In the rows, zero is written as 128.
Each path below is one point turned by a fixed rotation once a step. After each direction that follows a path, write how fast that rotation turns it, in deg/step (0 if it stays still).
Each turn is a multiple of 5 degrees from 10 to 175, or 0.
Each row of a path follows its step; steps can be skipped.

step 2: [122 124 118 131 122 116 128 132 123 135 127 137 129 122 121 137 136 123
 114 130 128 134 135 132 141 128 119 132 133 130 128 121 124 118 109 126
 123 133 112 127 134 134 122 130 131 128 133 131]
step 4: [129 122 133 137 126 114 134 129 134 142 116 125 128 118 134 131 130 127
 121 125 138 129 148 134 123 127 122 128 133 127 132 121 122 124 116 129
 141 122 136 118 132 129 131 127 131 120 131 131]
step 9: [116 131 138 130 123 128 123 125 138 140 121 128 118 133 120 136 139 121
 114 133 121 136 143 136 124 123 121 136 133 130 130 120 132 125 125 123
 120 124 120 122 130 129 127 136 122 128 121 123]
step 10: [117 128 134 141 128 128 135 132 124 127 122 124 129 133 115 119 127 124
 133 129 125 134 139 128 121 121 124 135 140 120 132 132 128 128 120 143
 125 118 135 112 125 133 137 123 131 132 124 119]
step 11: [117 123 124 130 124 129 133 135 140 143 119 123 130 127 125 125 137 118
 136 123 126 135 136 125 127 121 124 126 128 123 142 127 128 120 110 131
 130 144 126 118 125 120 126 127 122 120 130 129]
step 13: [118 127 130 135 123 124 132 118 115 128 120 127 124 131 125 125 133 117
 134 136 132 134 128 125 124 131 122 132 132 123 128 121 133 118 114 133
 138 119 125 114 130 128 131 122 119 117 130 111]
step 14: [117 119 123 135 125 123 136 133 129 134 121 132 131 129 119 138 147 122
 136 121 128 130 134 130 136 117 115 117 126 131 138 133 132 114 128 130
 129 125 122 121 128 136 136 124 129 119 124 130]
step 15: [126 123 123 125 134 119 122 130 130 129 136 113 126 132 129 124 128 115
 133 129 129 128 133 138 127 123 107 133 133 129 124 126 133 117 117 126
 120 119 126 114 122 124 125 119 126 123 116 132]
step 19: [121 129 135 137 131 129 135 122 132 132 141 136 128 123 119 130 134 125
 130 138 126 121 127 137 124 119 111 127 145 121 131 136 120 117 126 124
 130 110 127 131 130 129 126 131 125 126 129 121]
Directions:
[127 126 129 126 129 126 129 124 127 125 125 131 128 131 126 130 128 127
 129 131 130 127 128 128 129 127 129 129 129 128 128 127 132 130 127 129
 126 131 127 127 125 132 131 129 129 131 131 130]
95
[129 127 130 130 126 128 129 129 128 126 126 125 126 124 127 131 126 128
 128 124 131 129 127 124 128 126 129 126 129 127 132 128 129 125 128 131
 128 128 129 129 126 128 128 127 131 126 132 127]
115
[126 126 126 126 127 127 128 126 126 129 131 130 128 126 129 126 125 126
 125 131 128 131 127 124 127 128 130 126 127 130 127 131 127 127 128 129
 127 133 126 128 130 125 128 125 129 129 130 126]
70
[130 130 127 126 129 127 127 130 129 127 130 128 126 127 125 129 129 124
 124 129 128 129 124 127 128 127 128 130 127 125 128 127 129 127 127 125
 124 126 129 127 129 128 123 128 125 130 130 131]
110
[129 128 130 127 125 128 131 129 129 127 128 128 126 131 130 127 129 130
 130 131 127 128 123 129 131 128 126 126 126 128 125 131 131 125 125 126
 127 128 127 125 128 127 129 127 132 126 128 128]
20
[128 127 128 132 127 128 129 128 128 129 126 131 131 129 130 126 129 126
 127 123 124 127 128 127 129 128 128 127 126 125 127 129 128 128 128 127
 131 129 131 128 129 131 129 123 126 129 131 131]
115

step 1: [127 122 114 127 127 142 131 133 126 115 133 132 129 126 127 143 128 127
 129 132 134 129 112 128 128 124 125 132 123 133 120 138 134 130 123 135
 120 126 133 133 127 132 128 137 130 132 120 130]
step 3: [128 138 133 127 125 124 123 120 117 124 114 134 129 115 121 135 130 131
 128 132 124 113 128 129 135 134 128 122 124 129 118 126 116 128 129 130
 131 130 134 133 128 117 124 122 124 125 129 139]
step 5: [131 124 128 137 128 140 132 126 126 117 140 132 122 136 125 132 131 134
 126 128 120 127 146 126 121 124 132 121 130 125 139 136 121 131 128 118
 129 131 129 128 135 128 136 128 127 118 132 135]
step 6: [132 140 132 126 126 124 124 138 119 120 119 130 133 124 122 125 133 123
 131 128 120 122 117 130 132 126 121 125 131 127 134 146 126 122 132 136
 130 118 135 127 131 130 124 130 136 127 131 142]
step 9: [126 130 123 128 118 126 117 121 125 120 130 137 130 124 122 115 132 125
 132 123 131 119 119 128 132 131 121 133 130 131 132 130 130 130 112 123
 127 119 136 137 126 139 127 129 123 132 133 141]
step 13: [120 137 125 122 130 123 130 131 138 116 123 121 122 138 134 132 134 129
 133 139 133 125 137 127 129 132 133 118 132 133 125 137 133 124 123 129
 128 132 129 124 128 133 130 114 134 121 119 138]
step 14: [139 126 124 131 120 132 133 125 108 119 131 132 131 124 125 128 124 131
 139 120 125 121 127 126 120 124 122 125 136 126 124 136 133 122 122 124
 138 141 133 128 133 125 122 124 127 128 122 124]
step 15: [126 121 119 143 117 124 119 134 127 126 120 130 132 135 134 125 141 117
 116 129 132 125 117 131 118 132 130 129 124 127 134 132 120 122 128 125
 134 124 123 129 129 121 131 135 131 129 133 132]
step 20: [119 127 122 121 122 117 126 130 119 121 133 129 123 117 133 130 139 132
 131 127 125 126 120 132 123 117 132 140 129 134 124 129 131 125 119 128
 137 132 117 117 122 126 137 124 126 134 126 133]
Directions:
[124 128 131 131 129 127 127 129 129 129 128 127 127 134 131 130 131 128
 131 130 127 128 129 128 128 126 130 128 126 127 127 126 124 130 127 127
 130 129 130 125 129 126 132 128 127 128 128 129]
140
[126 127 128 129 125 129 128 128 126 128 131 128 129 131 128 126 123 128
 129 129 127 129 132 124 127 132 128 124 127 129 125 127 128 127 123 129
 128 127 128 129 127 131 127 129 128 128 128 130]
80
[127 128 134 126 126 127 127 127 128 128 125 126 126 127 129 128 130 126
 129 128 125 127 129 128 132 133 128 128 130 128 131 128 131 128 129 128
 126 126 128 127 126 128 128 126 127 129 127 133]
110
[129 129 129 127 129 129 125 125 125 126 130 126 131 128 124 128 127 125
 132 128 127 128 124 127 127 126 128 128 129 125 125 130 127 128 127 129
 127 125 130 127 128 127 129 127 126 133 127 126]
135

step 3: [126 136 131 129 122 115 138 127 123 133 127 132 127 120 122 140 135 117
 122 127 126 130 129 120 115 120 121 130 130 124 122 120 120 126 125 135
 140 124 126 136 139 133 130 122 132 137 126 129]
step 4: [124 132 127 132 125 131 127 137 121 137 128 130 125 129 119 137 135 128
 125 129 128 122 134 135 133 133 131 130 138 113 134 126 137 113 131 131
 137 132 134 122 133 117 121 134 129 141 126 120]
step 7: [131 124 129 125 132 117 131 131 131 132 123 128 134 132 128 114 134 115
 134 126 124 132 125 125 127 126 126 146 133 137 120 123 145 120 123 137
 121 125 120 130 132 132 128 129 133 136 126 127]
step 8: [124 138 128 131 132 115 128 124 114 121 115 134 125 124 117 123 132 123
 118 128 133 129 111 135 131 124 124 124 126 128 130 132 127 119 122 136
 121 126 135 121 127 128 129 137 128 136 123 132]
step 10: [130 132 134 125 127 139 120 140 116 130 138 134 125 133 131 141 134 129
 134 129 131 118 126 124 135 130 133 126 137 132 130 131 136 111 133 133
 130 132 131 118 129 131 131 131 132 129 139 130]
step 15: [124 123 134 123 121 127 128 132 124 133 130 142 126 135 145 137 129 115
 130 137 123 124 134 130 121 134 132 129 118 120 125 130 119 121 135 124
 122 137 138 127 131 134 128 127 119 125 124 130]
step 16: [122 126 136 124 139 134 129 135 127 127 131 133 120 127 127 135 132 124
 135 131 131 126 138 119 140 134 131 123 134 134 134 121 139 129 135 134
 124 132 122 124 141 136 127 134 121 117 129 140]
step 19: [129 129 123 135 131 124 122 136 130 136 124 139 124 140 133 130 124 134
 133 132 130 149 130 125 123 130 136 123 131 136 119 124 119 122 116 130
 126 132 134 128 123 137 122 139 130 129 128 128]
step 20: [126 118 126 128 121 127 137 128 133 119 117 136 127 123 120 138 127 129
 141 128 129 124 124 111 124 125 137 119 128 121 124 122 123 127 133 126
 123 124 131 127 130 132 121 138 118 134 119 134]
Directions:
[132 131 129 128 132 128 129 131 131 132 129 128 126 130 131 131 129 127
 127 130 129 129 132 128 129 127 127 131 130 128 126 128 130 125 127 126
 128 127 127 130 129 127 126 129 128 128 129 128]
120
[127 129 129 125 127 127 126 127 124 127 129 130 126 129 127 129 133 127
 130 129 129 129 127 131 127 128 127 127 125 128 125 129 133 126 129 131
 127 127 128 130 130 128 125 127 129 129 130 127]
10
[130 127 126 130 128 127 131 130 129 124 130 128 129 130 131 128 130 127
 127 125 128 127 125 129 130 124 126 130 129 126 130 131 131 129 126 129
 128 128 129 124 127 130 129 128 129 132 131 128]
20

step 0: [125 132 130 123 126 144 133 122 125 129 125 134 131 134 125 125 140 126
 133 125 124 119 120 139 137 130 135 133 129 128 122 123 125 130 120 136
 119 144 136 116 135 129 133 134 138 136 118 120]
step 1: [124 135 127 129 123 126 136 121 129 119 129 114 127 133 139 119 136 118
 133 132 129 139 130 128 138 128 126 130 122 129 143 133 127 133 128 119
 119 138 129 119 119 129 137 134 137 133 116 123]
step 2: [131 140 127 132 129 131 135 122 126 129 131 123 122 128 128 125 121 122
 140 119 128 122 133 113 139 129 119 121 129 120 119 115 124 114 125 119
 122 132 127 125 131 134 132 131 135 129 111 124]
step 5: [126 128 125 129 116 131 134 122 131 133 132 126 122 137 135 125 122 123
 131 125 121 118 112 120 133 132 125 117 127 122 134 133 124 120 121 122
 114 136 130 124 125 146 130 127 121 137 135 125]
step 8: [121 139 121 121 126 141 132 126 132 137 137 134 136 133 132 130 129 126
 129 134 129 116 116 127 124 125 131 133 123 117 130 129 133 126 122 122
 117 134 131 116 146 126 126 133 132 136 123 137]
step 14: [132 128 116 127 121 131 135 125 116 121 136 129 134 131 132 127 120 120
 139 120 125 130 122 126 148 126 123 123 128 119 134 122 128 128 107 134
 130 135 137 129 130 137 124 123 124 130 125 130]
step 18: [130 138 126 132 132 126 127 124 140 125 128 113 135 126 135 130 120 121
 134 132 119 128 135 136 129 126 128 125 127 118 124 124 126 130 115 134
 116 138 132 127 117 125 129 131 135 148 122 127]
step 20: [130 133 118 129 126 142 126 122 127 136 141 123 129 142 123 124 134 127
 128 127 138 134 119 128 133 134 122 131 123 129 130 114 131 134 131 123
 111 133 130 132 124 128 127 139 139 139 120 129]
step 22: [125 129 128 118 125 125 138 128 124 128 134 123 131 129 132 117 127 114
 131 131 119 139 127 124 134 128 125 122 132 128 141 117 130 124 118 115
 122 141 132 124 136 136 128 127 119 137 114 130]
Directions:
[127 128 126 128 130 130 128 128 129 125 129 128 130 129 128 128 128 130
 132 126 127 126 129 127 129 127 127 132 129 127 123 130 129 127 129 127
 130 130 124 123 130 127 125 126 129 124 127 130]
170
[129 125 127 128 128 129 128 132 126 128 128 126 130 125 127 130 129 128
 127 128 123 129 130 130 130 127 127 127 131 125 126 125 126 128 131 127
 130 125 130 129 130 128 127 132 128 130 128 131]
90
[131 128 127 127 128 127 126 128 131 124 128 125 128 126 128 127 130 126
 126 127 127 128 132 132 126 129 129 130 130 127 128 131 128 132 128 128
 126 125 129 125 126 128 129 126 131 127 128 125]
125
[127 127 125 127 125 128 129 131 125 125 131 129 127 127 128 125 130 127
 132 127 130 131 128 129 128 125 128 127 127 131 131 127 129 130 129 128
 127 128 130 129 127 124 129 126 127 126 128 132]
135
[127 129 126 127 126 129 130 128 129 130 128 128 129 129 129 128 123 127
 128 126 126 125 128 127 126 125 130 128 130 126 128 131 131 130 131 132
 127 127 128 131 125 130 128 127 128 127 130 131]
35

step 7: [120 135 129 130 125 133 125 131 125 125 118 116 121 132 126 135 113 136
 122 128 126 127 135 130 136 131 132 126 124 124 120 126 127 124 118 131
 140 135 132 132 128 122 134 128 129 116 118 132]
step 10: [128 131 131 130 119 125 132 130 121 125 128 122 125 131 129 123 129 135
 127 128 128 129 132 129 137 140 128 123 140 119 127 138 134 140 133 135
 125 121 117 121 132 131 130 117 128 115 131 139]
step 11: [121 132 127 123 116 129 128 128 129 128 131 124 121 134 131 141 134 137
 129 131 136 133 135 127 133 138 126 138 131 123 131 135 133 127 126 129
 130 139 134 131 115 136 122 132 115 122 127 129]
step 12: [132 118 121 127 128 119 130 120 128 122 123 126 123 130 136 130 131 129
 127 123 126 136 128 131 135 139 132 130 125 127 131 130 136 128 144 129
 133 126 138 134 133 133 135 124 128 113 137 120]
step 13: [123 128 121 134 127 132 140 124 126 130 140 127 125 125 131 133 130 133
 127 136 124 133 127 128 142 125 127 122 135 127 128 130 127 128 137 129
 119 139 139 121 121 138 133 118 129 129 121 118]
step 18: [128 127 131 133 116 119 137 130 128 122 122 113 125 129 126 131 112 130
 119 134 131 132 141 131 124 129 122 136 139 125 121 128 133 132 125 124
 125 123 126 124 124 133 121 130 126 123 120 128]
step 19: [138 125 128 129 126 121 129 139 125 120 134 128 125 124 143 134 123 136
 127 128 129 127 133 123 135 137 137 132 133 118 128 137 134 128 127 135
 138 133 120 126 126 123 121 121 123 120 137 131]
step 20: [133 119 130 131 117 129 143 121 125 124 137 127 128 127 127 133 126 133
 134 122 125 131 129 137 131 135 125 135 129 126 133 138 140 129 122 122
 118 135 135 131 126 136 127 134 121 122 135 123]
step 21: [137 132 121 124 127 113 133 130 127 128 128 126 134 124 132 134 131 126
 130 122 129 139 126 126 131 141 132 125 137 121 125 125 139 127 137 141
 120 124 134 126 127 136 136 120 124 128 124 122]
Directions:
[125 128 129 130 129 130 125 127 128 128 125 125 125 133 127 129 131 130
 126 130 125 128 129 128 131 128 126 127 128 127 129 130 124 128 131 128
 129 128 129 127 127 131 130 126 126 125 130 130]
10
[126 128 131 128 126 131 129 132 126 128 129 131 128 126 129 125 129 133
 132 128 126 126 129 128 131 126 131 127 128 128 127 130 127 130 128 128
 128 130 130 129 127 124 129 127 128 128 127 130]
120
[129 131 128 130 126 126 126 128 130 128 129 128 128 128 127 128 129 128
 128 130 129 130 130 127 128 126 128 129 126 124 127 127 128 133 130 127
 127 127 127 123 129 127 125 127 130 128 124 133]
90
[127 129 130 129 131 130 128 129 127 130 128 131 128 130 128 129 127 127
 126 128 130 131 132 128 128 130 125 130 130 128 128 130 126 130 127 133
 126 129 127 127 129 125 129 126 131 127 127 123]
130
[126 131 127 132 126 129 125 127 128 130 129 130 126 126 130 131 128 130
 129 128 126 128 126 129 128 130 126 126 127 128 125 125 130 128 131 128
 128 126 130 127 128 127 129 130 129 131 131 124]
40
